The same turns and mirrors carry the whole set onto itself and the rows of a family onto each other. Which other rows belong to the same family as each row named below? List them in the order they appear above.
These 18 rows form 3 families of 6 rows each.
N: [-26 -11  11  12  33 -13 -26  -5 -25  16   9 -46  -9 -23 -13  13   3 -16
  -4 -57  -4  14  -8   4 -14 -12 -24  -3  14 -15   5  -6  10 -20 -20  54
  12  -2 -28 -14  47  18   9 -53   4 -29]
C: [ 27  -8  21  -1  -5 -13   7  -5 -34   1 -24 -42 -11 -21 -13 -11   6  -5
  -1 -29  32   2 -21   3  24 -24 -10 -15  -9 -13  26   6  31  -2   5  34
  19  17 -52  12  38 -22   2 -11  41  13]
S: [ -8 -21   2   7  35 -21  25  14 -19 -19 -16 -29 -33  14  -5  23  -5   2
   2 -28  39  29  25  32  16  -5   1  19  10  -7  24  -4   1 -27  16   3
   8  19  -5   8  44  -1   7 -24  29 -16]
L: [ 20 -21 -18  -6  16   7  16 -17  15 -12  -3 -31   6 -20 -25  -1 -11 -11
  15 -36  10   8 -19  20   4   8 -16  11  21  -3  22 -20 -16   9 -37 -12
  14  23 -32 -28  32   5  16 -49   7 -10]
H: [  2 -17  -1 -24  -3  19  -9  18 -22  13   8 -16 -13  -9 -11  -7   8  -2
   7 -23  51  28  -3   5  -3  -3 -34   1  -3   0  -4 -16 -14  10 -10   1
  -4  15 -27  24  18  33  -9 -11   8 -17]
A: [-34 -19  21  13  33 -19 -10  -4 -22   7   3 -51  -2 -12  -8  15  -7 -14
  -3 -50   2  17   0  11 -20 -22 -24   2  29 -25  11  -4  12  -9 -15  54
  23  -2 -39 -11  48   4  14 -36  19 -35]
G: [-31 -16  15   6  26 -31 -11   4 -30   9  -4 -48   1 -15 -21  10   2 -29
 -25 -49   5   9  -8   9 -12  -9 -21  -6  23 -18  25  -2  11 -14 -19  56
  15   5 -42 -12  42  16  24 -41   7 -33]
J: [ 15 -21  28   1  -8 -21  -2  -2 -25   1 -13 -41 -16 -23  -9   0  -1 -13
   4 -38  45  -7 -19  21  23 -31 -11 -11 -13 -18  15   5  26   0  -7  31
  12  29 -42  12  47 -24  -5 -15  36  28]
T: [  5 -11   1 -21   4  22 -22  12 -19  12  12 -26  -5  -7  -4   4   4  -3
   8 -26  43  27  -2  15   7  -5 -28  -9 -19  -5  -9  -8   1  22  -4  -9
   5  12 -24  16  39  31 -21 -14  -3 -21]
Z: [  6 -19  -9  -6  18  14  21 -12  21   0  -8 -37 -11 -29 -14   0 -23 -21
  27 -35  22  12 -19  37  -8   2  -8  10  21   3  27 -27  -9  -7 -35  -5
  10   9 -28 -32  36  14  10 -55  13  -2]
Y: [ 15 -30 -15  -9  13   4  10 -12  14  -3 -18 -34  -1 -20 -30 -11 -27 -10
  14 -45   9   4 -17  25   1   7 -14   7  30   3  11 -19   6   6 -34   3
  10   8 -49 -28  33   5  25 -55  23  -6]
V: [ 20 -17  30  -2   9  -5   7  -5 -14   3 -17 -43 -15 -31 -11   4   3  -3
   5 -36  41  -5 -12  17  41 -20 -15  -9 -21 -18  27  -8  18 -16  -5  25
  13  25 -44  17  41  -9  -2 -15  40  31]
U: [-11 -12  14  13  40 -21  20   0 -16 -24 -12 -22 -41   9  -5   5   2  11
  -2 -30  19  15  23  33  10  -1   2  18  -4  -2  25  -2   0 -11  21   9
  17  17  -6   6  47   7  14 -15  24 -24]
Q: [  8   3 -14  10   4 -10 -34  -6  19   3  -1 -33 -26  14 -16  -8  16 -40
  -5 -31  12   1 -13  11 -17   8 -12 -19  17  -2 -12 -14  23   1 -12  21
  14   0  -1   7  49 -20   2 -21  11  17]
W: [ -3  -3 -16   7  -2  -7 -28   2  16  -1 -10 -32 -27   9 -22  -6   5 -46
  -2 -14   8   5 -12  17 -18   8 -12 -32   3  -7  -5 -26  18 -24  -6  28
   7   7 -18  10  42 -31  -2 -22   1  17]
X: [  0 -16   6  -9 -11  20  -1  31 -40   1   6 -25   0  -4  -9   9   6  -3
  -3 -36  49  18  -2   1   2  -5 -25  -4  -6 -12   0  -6  -8  21  -7   1
   3   8 -32  18  24  32 -16  -4   1 -20]
B: [  1  -2 -14  12   2 -13 -16   0  22  -9  -3 -28 -28  19 -26   1   2 -47
 -10 -28  11  -6 -17  18 -24   2  -6 -11  23  -9   6 -29  17 -24 -13  15
  10  -1 -15   7  52 -23 -13 -24  -3   2]
M: [ -6 -13   1   6  35 -32   6  14  -5 -24 -26 -21 -43  10   1   4  -4  17
  -5 -25  39  29  16  28   8  -3   0  10  -8  -1  12  -2   2  -6  18   4
  17   3  -5  13  52   4  10 -19  36 -23]

The rest of the family of B: N, Y, V, X, M
The rest of the family of L: H, A, J, U, W
The rest of the family of Q: C, S, G, T, Z

The same turns and mirrors carry the whole set onto itself and the rows of a family onto each other. Which other rows belong to the same family as each row named below? List them in the order they appear above.
These 32 rows form 4 families of 8 rows each.
bodo: [ 33  -3  -4   5  10  18  -8  15 -11  14  33  16  -9   5  30]
Big: [-16  11  11 -13  22 -14  31  12 -38  18  19   3   4  21  45]
mok: [ 21   2  25  -1  46  -1  -2  20 -33  24 -11  13  18   3  28]
fiv: [ 32  -4  14  -9  42  11  -4  15 -32   9  -4  -2  29  13  33]
kab: [ 25  -1  10   3  47   5  -1  16 -28  22  -6  10  21  21  24]
Dimin: [ 44 -10  23  10  28   7  21   2 -22   1   3  -3 -15  28  19]
Mego: [ -1  16   8 -25   8  26  -2  29   3 -13   2  -1  -9  -9  47]
gipe: [ 29  -9   5  13  -1  22  -5   3 -11  21  14  12 -10  15  44]
furit: [-21  20   2 -16  22 -14  25  21 -37  17  -1   7   7  16  35]
Ret: [-24  15  13  16 -10   1  26   5 -31  -3   1  -2  -3  -6  23]
Zasir: [  3   2  37 -10  35   3  36  15 -33  -3   3  25   4   9   8]
lozu: [ 40  -4  12  12  22   7  20  14 -24  -5  17  -8 -23  34  24]
vil: [-19   6  18  16  -8  -8  25   3 -10 -12  13  -8  -9  -7  36]
ligil: [-22  18   6 -10  16 -22  16  26 -34   8   2   1  -8  21  43]
Zin: [ 23  -6  11   0  38  -1   5  22 -23  24 -14  -2  28  22  28]
fudab: [32  4 -5 11 -8  8  0 13 -9 10 32  6 -1  8 47]
boto: [  7   3  32  -4  33  20  39  25 -25  -4 -13  15  17  17  14]
nakiv: [-21  22   4 -24  20  -9  19  17 -42  11  13   8   2  12  29]
zuz: [ -3  -5  37 -18  32   7  38  19 -38 -14  -7  15  13   1  26]
Saguf: [ 34   9  10  -7  -6   9   2  19 -20 -20  12  -2 -18 -25  21]
gide: [ 43  -5  13   2   4  10   2  29 -19 -28   7   1  -1 -21  31]
gonaz: [ 28   1  10   2   7  12   7  32 -22 -15   1 -20 -14 -31  31]
nifen: [-21  17  14   8  -7  -7  26   9 -16 -16  -6  -5  -8 -13  23]
Zokof: [ -3  -2  31  -3  31   1  41  20 -33  -5 -12  23   7  12  13]
Gil: [-17   4   7 -13  20  15   2  29  -1 -16   8  -6   9 -17  47]
guk: [ 39  -2  22   8  17  -4  21  -5 -29  -1   7 -10  -3  36  28]
rivam: [-24   1  15  12  -8 -10  26  15 -12 -14 -11  -7  -1  -4  26]
dagiv: [ 42 -22  19   6  18   6  19   5 -20  -1  -3 -14 -12  29  26]
rul: [-16  11  -5 -19   9  18   0  23  -2  -7   4 -10  -8 -14  46]
zamo: [-11  -1  -1 -15   6  17   4  28   7  -1   2 -18  -4 -12  50]
fet: [ 36  -6  -6   5   6  20  -2  15  -4  18  23   8 -11   5  42]
kelub: [ 38  -3   5  -3  -4  14   6  22 -18 -21   2  -7 -22 -21  29]

The rest of the family of Dimin: kab, furit, nifen, Zokof, rul, fet, kelub
The rest of the family of mok: Mego, gipe, Ret, lozu, ligil, boto, gonaz
The rest of the family of fudab: Big, fiv, vil, zuz, gide, Gil, guk
The rest of the family of Zasir: bodo, Zin, nakiv, Saguf, rivam, dagiv, zamo

The same turns and mirrors carry the whole set onto itself and the rows of a family onto each other. Which other rows belong to the same family as each row named below? List them in the order they appear above.
These 28 rows form 7 families of 4 rows each.
fal: [  2   4  19 -15  -5  -8  17   2  34  -3  -6 -15 -27  24]
dad: [-21  -6  -7  -1   3   0 -17 -10 -26   4  19 -29   7  -8]
Faser: [  1   6  17 -10  -6  -7  20  -2  38   4   2 -17 -15  28]
tebos: [ 13  31   2   5 -12   6   3  -3  21  -8 -25  -4  -3 -12]
das: [ -6  -1  17 -18 -10 -15  19  -7  35   6  -8 -16 -18  20]
bimi: [-15 -11  13  -4 -15   0 -17   3  -8 -38  17 -12  17  18]
tidi: [ 21  19   3  -5  -8  -2   8   3  25   1 -35 -12  -5   2]
perov: [ 19  28   8   4 -14  -5   6   4   3   5 -29 -26 -15  -5]
tifom: [-26   0  -4   2   6  10 -15 -16 -27   2  11 -29   9   0]
Geni: [ -4 -20  13   8 -22   5 -12   0 -17 -25  22 -14  24   8]
nalus: [-12 -20  17  -3 -14   7 -17   7  -4 -27  17 -20  28   9]
Rif: [ 18  25  -6   1 -16  -2   6  -1  15  -2 -31 -12 -18  -8]
tose: [-16   7  -7  -1   1   5 -13 -25 -20   7  25 -32  -4   4]
kiven: [  9 -17  15  -1 -26  14 -15  -3  -1 -30  18 -22  22   2]
pepib: [-17 -10  -9   4   6   7 -19 -14 -25   6  16 -20   0  -6]
ziro: [-19 -10  -3  -2   1  12 -11 -10 -34  -1  20 -24   2   2]
Vuvid: [-29  -7 -15   5   5  10 -15 -18 -19  -9   4 -23  -1  -2]
kefes: [  1  -2  23   1 -21 -12  27   2  32   6   0 -19 -18  17]
pup: [  3  10  20 -11  -4 -12  26  -5  23   8 -11 -10 -18  28]
Gevo: [  2   2  32  -4   9  -6  16  -7  25   4   4 -10 -24  27]
kadom: [ 21  28   3  -3  -7   9  10  -5  12  -3 -36 -19  -7   2]
Rutol: [ -8 -18   1  -2 -21  12 -17   8 -12 -24  24 -14  22   1]
robek: [ 12  27   2   2 -13   7  10  -4  18  -4 -35 -11 -13   7]
Dagan: [-23 -13  -9   2   5  10  -7  -3 -21  -3  17 -28  -7 -12]
Nule: [  6   2  21  -5 -13 -11  25  -2  21  -2   2 -12 -29  27]
Miga: [ -8  -7   9   8 -23   8  -9  14 -19 -27  23 -12  19  12]
kovip: [ -5 -13  16  -4 -25   5 -12   4 -15 -28  27  -6  23   7]
zazel: [ 19  23   7   1 -13  -1   1  -5   7  -3 -42 -17  -7  12]

The rest of the family of kovip: Faser, pepib, kadom
The rest of the family of Rif: tifom, nalus, Nule
The rest of the family of tidi: ziro, pup, Rutol
The rest of the family of kefes: bimi, perov, Vuvid

The same turns and mirrors carry the whole set onto itself and the rows of a family onto each other. Which other rows belong to the same family as each row named below? List them in the order they appear above.
These 27 rows form 9 families of 3 rows each.
dori: [  1  -3 -30   1  37  17  14  -4  18   6  -2 -12  11 -16 -12   2  16   6
 -17]
Sebi: [ 34 -17  24  22 -17   0  -6   8  -8  10  -2  -9 -12   1 -11  -1  14   4
  19]
rar: [ 33  -2  16   3  13   3 -34  -6   8  -5   8  -9 -27   6 -26   8  -2 -13
 -10]
mebo: [ 18 -10 -31   6  14   5  26  11  18  12  -3 -23   9 -15  -7  13  -6  -5
  -7]
naka: [  6  23 -28   2  21   9   7   5   9  10  -1 -15  14 -24 -16  11 -14  23
  -8]
Piro: [-27  16  -2  -7  -6 -13   0  -9 -21 -12 -10  22   2   0 -16  12  -7  22
   0]
mor: [-13  -7  -9   9  15  15   3  14  12  23   2 -22  26 -13   8   0 -22   2
   6]
fude: [-30  -7  -3 -10  12  -8  10 -16 -11 -17 -12  26   2   5 -11   0  22   5
 -10]
vima: [  9  -2  21   6 -14  -7  19  15 -19 -11  -2   3   3   6   0 -11  15  17
  25]
Taf: [ 13 -23  25   4  -6   9 -18 -10  12  24 -17  -4 -22   7 -24  15   1 -23
  -2]
gisi: [-26  -5  23 -26  -3  -4  21   2  -2  -8 -20  17   3  15  -4  -2  -1  -1
   2]
Nileg: [ 23  15 -29  -6   8  34   0  -5  17 -12   5 -12  17   1  -7  -8  -1   5
   7]
Mifoz: [-19   8  27  -6 -17 -10  15 -18 -15 -20  -3  12  10 -15 -17 -14  -1   5
  -7]
Fev: [ -7 -23  16  20  -9  10 -30  -1  -2  30  -4  -8   3  -6  -2  10 -18 -10
   8]
pesev: [ 32  -1   4  14   4   3  22  23   3   6   3 -26  10  -8  -3 -11   9  15
  22]
kas: [ 12   0  -4 -11  26  21  23  12  29  15 -10 -24  11  -7  -8  -1  -7  -5
  -4]
samuf: [  7 -23  -1  17  11   8 -23 -24   3  15  -8   4 -20  -6 -27  15  21 -15
 -17]
Lus: [-21 -11  -7 -13 -11 -15  31   2 -12 -17 -15  16   7   7   0   9   0   0
   1]
zago: [-39 -11  12   0  -9   1  -1   2 -13   6  -6   7  20  -2   9   0 -17   5
  10]
Vek: [ 20  18  -8 -15  33   7   7  10  19 -20  12 -16   1  -1  -9  -5  -7   6
 -10]
somag: [ -6   9  -3 -17 -18  16  -5 -17  -6 -31  -3  21   7  18  -6  -9   3   4
  14]
dit: [ 27  -3  -5   4 -15  29 -33 -22   6  -4  -1   2 -10  11 -21   2   3 -10
   9]
Zupe: [ 11  15  -5   5  13   7  22  -6  15  -1   5 -25  21 -36 -17 -13  -7   4
 -14]
dodi: [ 10  -1   0  17  -6  -1 -33 -17  -3  20  -5   0 -18 -11 -32  26  -8   4
  -7]
mas: [ 12 -31   2  15 -16 -10 -11 -10  -2  16 -13   2 -21   3 -18  24   1 -20
  -3]
Vovuf: [ -4  10  20 -22   4 -10  -6  -2 -10 -33   3  19 -12  16 -12  -4   0   5
  -6]
zenuv: [ 19  -8  24  21 -14   4 -19 -24  -1  10  -1 -11  -9 -24 -33   0  -1 -13
 -12]

The rest of the family of kas: Taf, gisi
The rest of the family of fude: dori, samuf
The rest of the family of vima: Sebi, pesev
The rest of the family of rar: Vek, Vovuf
The rest of the family of mebo: Lus, mas

